Here is a table of points, one per row:
(23, 6, 75, -13, -5, 17, 29, 11, 21, -37, 32, -58, 51, 22, -47, -115, -30, 31, 26,
 -58, -18, -49, 4, -1, 48, -8, -4, -1, -45, 54, -4, 4)
(25, 3, 63, -4, -18, 15, 49, -3, 20, -54, 31, -37, 48, -7, -31, -96, -41, 21, 20, -49, 4, -48, 31,
 -3, 14, 18, -2, 9, -32, 38, 3, 10)
(-1, -17, 10, 7, -33, -14, 23, 11, 10, 1, 10, -16, 1, -26, -34, -16, -5, -13, 23, 6, -15, -1, 50,
 -6, 8, -23, -5, 4, -6, -10, 33, 2)
(-61, -48, -37, -6, 24, -33, -45, 28, -10, 56, 9, -6, 14, 59, -45, 32, 56, -17, 69,
 65, -28, -18, 2, 9, -23, -113, 44, -24, -23, -12, 12, -33)
(10, 21, 10, -2, -12, 22, -3, -13, -13, -28, -30, -12, 3, 8, 40, -15, 1, 0, 8, -47, -9, 5, -46,
 -21, 5, 50, -3, -3, -21, -18, -11, 15)
(-44, 64, 5, -2, 104, 64, 4, -10, -26, -1, 2, 21, 0, -16, -63, 63, 21, -14, -32, 18, -4, -65, 52,
 70, 12, 69, -47, -45, 55, 14, -1, 42)
(60, 74, 40, -1, -24, -30, 2, 39, -40, -22, 29, 0, -6, 64, 30, 25, 24, 10, 19, 15, 22, -30, -9,
 33, -19, -8, 20, -11, -5, -18, -74, 9)
(64, -26, 15, -45, -26, -8, 24, 33, 20, 25, 0, -30, -33, -12, -23, -37, -39, 27, -55, 9, -18, 18, 34,
 2, 66, -5, -26, -14, -35, 39, 3, 28)
(63, -6, -1, -51, -26, -1, 14, 30, 14, 31, -4, -35, -54, -7, 3, -31, -42, 32, -73, -2, -11, 39, 11,
 12, 56, 20, -22, -18, -43, 37, -19, 30)
(29, 13, -10, 8, -36, -4, 9, -10, -3, -14, -17, 12, -22, -12, 43, 17, -16, 2, -21, -11, 21, 26, -10,
 -9, -16, 38, 1, 14, 2, -28, -11, 16)
(1, -18, -3, -44, -8, -14, -15, 1, -3, 16, 24, -18, 1, 25, -18, 1, 1, 12, -9, 34, -18, 0, 12,
 -3, 11, -34, 4, -23, -33, 32, -9, -11)
(17, -13, 28, 4, -32, -29, 44, 21, 20, -10, 21, -16, 10, -33, -40, -37, -21, 5, 20, 23, 13, -9, 72,
 5, 15, -20, -8, 16, -6, -4, 20, -8)
(-76, 30, 16, 47, -10, 27, 5, -42, 0, -67, 12, 10, 46, -16, 56, -3, 23, -42, 64, -77, -12, -4, -43,
 -19, -29, 35, 26, 30, 8, -64, 8, 3)
(50, 22, 53, 37, 16, -41, 1, -1, -44, 51, 32, 39, -6, -5, 39, -6, 43, 10, -7, -32, 8, 20, -34,
 -22, -15, -41, -5, -11, 70, 49, -55, -31)
(7, 4, -41, 3, -33, -2, -16, -14, -10, 9, -34, 16, -45, -16, 56, 58, 2, -15, -25, 16, 8, 48, -15,
 -8, -27, 31, 3, 8, 7, -43, -9, 19)
(-61, -49, -49, -6, 79, 21, -11, -44, 20, 1, -13, 43, 32, -50, -48, -15, -36, 2, -33, -13, 23, -16, -7,
 -8, 7, 23, -14, 18, 45, 40, 68, -50)
(38, 17, 35, 14, 29, -19, 1, -12, -21, 30, 23, 40, 8, -5, 7, 8, 21, 17, -12, -16, 19, -3, -24,
 -4, -3, -20, -4, -4, 60, 43, -46, -33)
(40, -5, -62, -25, -10, 14, -21, -5, 45, -79, -29, 9, 11, 82, -2, -2, -79, 45, 9,
 61, 96, -28, -31, 31, -42, -2, 38, 52, -105, -4, -11, -41)
(-13, 9, -27, 24, -40, -11, -3, -15, -6, -9, -13, 23, -16, -13, 38, 44, 5, -25, 11, 12, 21, 24, 3,
 -10, -44, 19, 11, 23, 19, -59, 4, -3)
(-45, -39, -44, 4, -16, -37, -16, 17, 2, 44, -4, 8, -16, -18, -29, 48, 37, -34, 36, 71, -11, 18, 48,
 2, -24, -63, 17, -2, 10, -49, 37, -18)
(83, 93, 47, 8, -34, -37, -2, 50, -54, -37, 34, 3, -11, 93, 36, 27, 14, 29, 19,
 19, 36, -31, -20, 38, -22, -12, 31, -12, -13, -21, -105, 4)
(9, -14, -15, -41, 7, -14, -17, 34, -5, 39, -14, -30, -17, 19, -24, -9, -3, 28, -37, 23, -39, 14, 5,
 -1, 33, -39, 7, -23, -42, 37, -9, 6)
(-45, 55, 37, 13, 100, 47, 18, 3, -26, 10, 26, 39, -6, -35, -50, 62, 39, -31, -37, -9, -29, -37, 48,
 52, 35, 54, -53, -56, 96, 1, -3, 47)
(-2, 8, -15, -9, -17, 28, -12, -19, -7, -8, -34, -12, -16, 1, 53, 8, -2, -4, -28, -37, -23, 28, -43,
 -17, 5, 54, -2, -3, -13, -13, -8, 40)
(8, 5, -12, 7, -29, -2, 3, -4, 0, -8, -13, 3, -11, -5, 27, 13, -4, -5, -1, -4, 9, 17, -6,
 -10, -15, 20, 4, 10, -1, -26, -2, 9)
(22, -30, 18, -28, -31, -11, 40, 31, 25, 24, 8, -33, -17, -45, -49, -41, -25, 3, -22, 12, -26, 9, 74,
 -1, 53, -6, -26, -11, -15, 14, 34, 25)
(9, -14, -46, 0, 92, 43, -17, -32, 33, -47, -13, 56, 16, 30, -34, 11, -62, 33, -32, 37, 86, -36, -22,
 39, -20, 21, -9, 36, -11, 50, 4, -52)
(8, -18, -1, -27, -11, -4, -3, 19, 6, 21, -2, -24, -9, 6, -18, -16, -3, 9, -10, 6, -24, 4, 10,
 -4, 31, -23, 0, -14, -26, 18, 4, 13)
(-10, -20, -54, -29, -22, 28, -23, -10, -10, 41, -58, -11, -58, -25, 55, 55, 8, -21, -66, -11, -49, 66, -31,
 -20, 18, 52, -8, -25, -4, -25, 9, 66)
(-52, -79, -82, -10, 80, 51, -10, -57, 86, -47, -42, 31, 20, -9, -41, 3, -92, 13, -32, 34, 86, 5, 5,
 18, -24, 16, -27, 65, -37, 47, 76, -66)
(42, 17, 47, 39, -58, -51, 60, 9, 18, -45, 35, 20, 24, -35, -21, -28, -33, 1, 48, 22, 72, -16, 71,
 1, -33, 0, -2, 57, 10, -29, 17, -38)
(-13, -26, 29, -38, 30, 21, -11, 18, 10, 9, 14, -69, 35, 44, -47, -74, 8, 19, 21, -46, -64, -36, -19,
 -1, 52, -43, 12, -35, -55, 57, 7, 17)
(-37, -25, -33, 5, -4, -31, -25, 22, -3, 30, 5, 4, -3, 21, -26, 32, 34, -15, 49, 57, -7, -2, 19,
 6, -25, -69, 27, -4, -8, -25, 10, -25)
(6, 64, -6, -10, 74, 32, -6, 26, -19, -40, 11, 28, -8, 58, -41, 54, -10, 12, -26, 44, 30, -59, 14,
 69, -2, 28, -19, -18, 4, -4, -42, 18)
(16, -4, -54, -20, -23, 5, -25, -9, -14, 23, -46, 13, -55, -2, 67, 58, 0, -9, -55, 8, -9, 58, -42,
 -13, -6, 39, 5, -10, -11, -25, -17, 38)
(3, 31, 58, 29, 37, -15, 12, 3, -45, 50, 30, 26, -8, -35, 4, 21, 56, -19, -17, -29, -31, 9, 7,
 -6, 16, -1, -27, -37, 96, 20, -28, 12)
(3, -2, -37, -25, -20, 27, -20, -8, -12, 14, -42, -15, -43, -2, 56, 38, -2, -4, -51, -24, -30, 47, -45,
 -18, 17, 52, -3, -15, -16, -16, -9, 54)
(-3, 6, -7, 9, -45, 4, 18, -13, 7, -11, -18, 1, -17, -49, 28, 10, -9, -20, -16, -13, -3, 31, 19,
 -15, -5, 50, -12, 10, 11, -43, 19, 32)
(13, 3, -4, 7, -27, -10, 13, -14, 6, -3, -7, -1, -15, -17, 19, -1, -3, -7, -9, -8, 14, 22, 17,
 -10, 1, 17, -1, 14, 5, -31, 5, 17)
(7, -10, 20, 37, -72, -51, 81, 1, 49, -12, 31, 2, -6, -103, -35, -23, -23, -25, 17,
 39, 36, 4, 127, 14, 7, 6, -31, 33, 28, -47, 53, 1)
(22, 2, -1, -22, -16, 19, -7, 0, 0, 1, -15, -21, -10, 12, 23, -15, -9, 10, -22, -30, -15, 14, -26,
 -10, 21, 23, -3, -8, -22, 13, -10, 32)
(-58, -39, -44, 3, 15, -32, -41, 28, -8, 45, 0, -1, 0, 26, -38, 41, 55, -24, 52, 67, -26, -7, 17,
 4, -27, -97, 33, -18, -11, -27, 23, -35)
(-23, -29, -37, 0, -6, -48, -22, 28, 5, 33, 11, 5, -18, 21, -27, 50, 30, -10, 54, 69, 5, 4, 25,
 1, -34, -72, 37, 6, -10, -23, -2, -31)
(-65, 2, 6, -5, 42, 53, -59, -24, -23, -24, -12, -43, 49, 88, 27, -28, 34, 7, 48,
 -63, -57, -26, -119, -17, -8, -19, 45, -31, -47, 18, -20, 4)
(-33, -4, 2, -8, -17, 15, -11, -10, -2, -23, -13, -12, 44, -11, 29, -19, 27, -26, 9, -20, -22, -8, -25,
 -14, 9, 38, -7, 27, -3, -24, 38, 17)
(-4, -6, -22, 15, 77, 33, -12, -29, 19, -19, -10, 42, 4, 4, -28, 15, -31, 21, -27, 21, 44, -21, -14,
 23, -6, 14, -14, 17, 16, 38, 7, -33)
(52, 23, 66, 42, 8, -41, 9, 15, -42, 48, 36, 29, 8, -10, 39, -6, 50, 10, -1, -22, -18, -5, -33,
 -13, -8, -57, -8, -20, 81, 43, -56, -37)
(19, -32, -22, -35, 7, -18, -13, 33, 3, 45, -3, -21, -19, 26, -35, -10, 5, 14, -11, 27, -39, 12, 5,
 2, 26, -49, 5, -35, -33, 33, -13, -2)
(18, 5, -19, -3, -10, -1, -5, 2, 9, -30, -12, 3, 2, 32, 2, 6, -26, 13, 4, 25, 32, -9, -8,
 13, -20, 1, 15, 19, -34, -14, -10, -9)
Along one direction, these points spread out more than along any other. For each point below, how far along it does it lie, from 0 to 99? 50 is the average, and the first point above lies past it. One standard deviation of the points above along it is 16.
(-26, -19, -16, 1, -17, -23, -2, 13, 4, 17, 3, -3, 8, -6, -26, 16, 16, -20, 29, 33, -9, 2, 34,
 3, -11, -40, 9, 1, 1, -31, 15, -10) 58
(-75, -12, 11, -2, 12, 35, -28, -8, -1, -3, 0, -51, 38, 16, -12, -41, 30, -26, 60, -41, -72, -28, -20,
 -17, 13, -8, 20, -18, -30, -13, 28, 16) 50
(-19, 34, 25, 46, -63, -9, 53, 15, 1, -51, 23, 9, 37, -20, 18, -22, -6, -25, 57, 22, 55, -41, 26,
 -4, -43, 14, 19, 34, 17, -64, 21, -44) 59
(-2, 10, 6, 5, 55, 6, -10, -11, -3, 5, 17, 37, -7, 17, -8, 16, -3, 10, -24, 7, 21, -13, -25,
 0, 3, 9, -8, 2, 41, 37, -7, -24) 50
(21, -3, -4, -14, -27, -6, -12, 10, 3, 5, -5, -12, 2, 0, -5, -5, -4, 15, -3, 8, 2, 13, 12,
 10, 12, -3, -10, 7, -15, 0, -3, 2) 51
(47, -5, -8, -40, -22, 16, 2, 9, 7, 14, -24, -23, -37, -3, 15, -17, -23, 26, -59, -17, -18, 27, -10,
 -4, 38, 20, -17, -17, -30, 22, -14, 33) 40
(-35, 13, -13, 38, -25, -20, 15, -13, 3, -17, 4, 18, 6, -38, 15, 23, 6, -28, 47, 11, 23, 3, 29,
 -12, -51, 10, -1, 28, 22, -75, 27, -15) 53
(39, -115, 14, 55, 17, -65, -19, -86, 26, 96, 4, 61, 16, -91, 62, -76, -2, 31, -9,
 -74, 37, 86, -99, -114, -29, -79, 5, 54, 86, 127, 17, -127) 52
(-91, 31, 21, 39, 12, 43, -21, -44, -11, -65, -4, -34, 71, 41, 33, -35, 28, -23, 84, -85, -29, -34, -70,
 -26, -32, 20, 32, 12, -9, -32, 9, 5) 43
(-5, 59, 52, 24, 79, 16, 15, 10, -44, 15, 33, 40, -7, -15, -17, 40, 40, -15, -29, -14, -16, -22, 15,
 31, 19, 29, -41, -42, 98, 16, -32, 24) 30
(-33, -16, 0, -8, -3, 24, -12, 1, 1, -2, -8, -36, 13, 7, 6, -19, 7, -5, 11, -33, -41, -6, -31,
 -8, 13, 8, 4, -21, -25, -5, 24, 34) 45
(4, -4, 26, -5, -20, 9, 25, 3, 16, -12, 8, -25, 8, -19, -21, -56, -14, 0, 9, -27, -17, 5, 32,
 -9, 22, 6, -4, 2, -10, 4, 23, 22) 54
(50, 23, -8, 8, -46, -3, 7, -13, -4, -22, -19, 17, -26, -11, 55, 16, -24, 6, -31, -8, 38, 32, -21,
 -8, -19, 51, -3, 23, -1, -25, -21, 15) 36
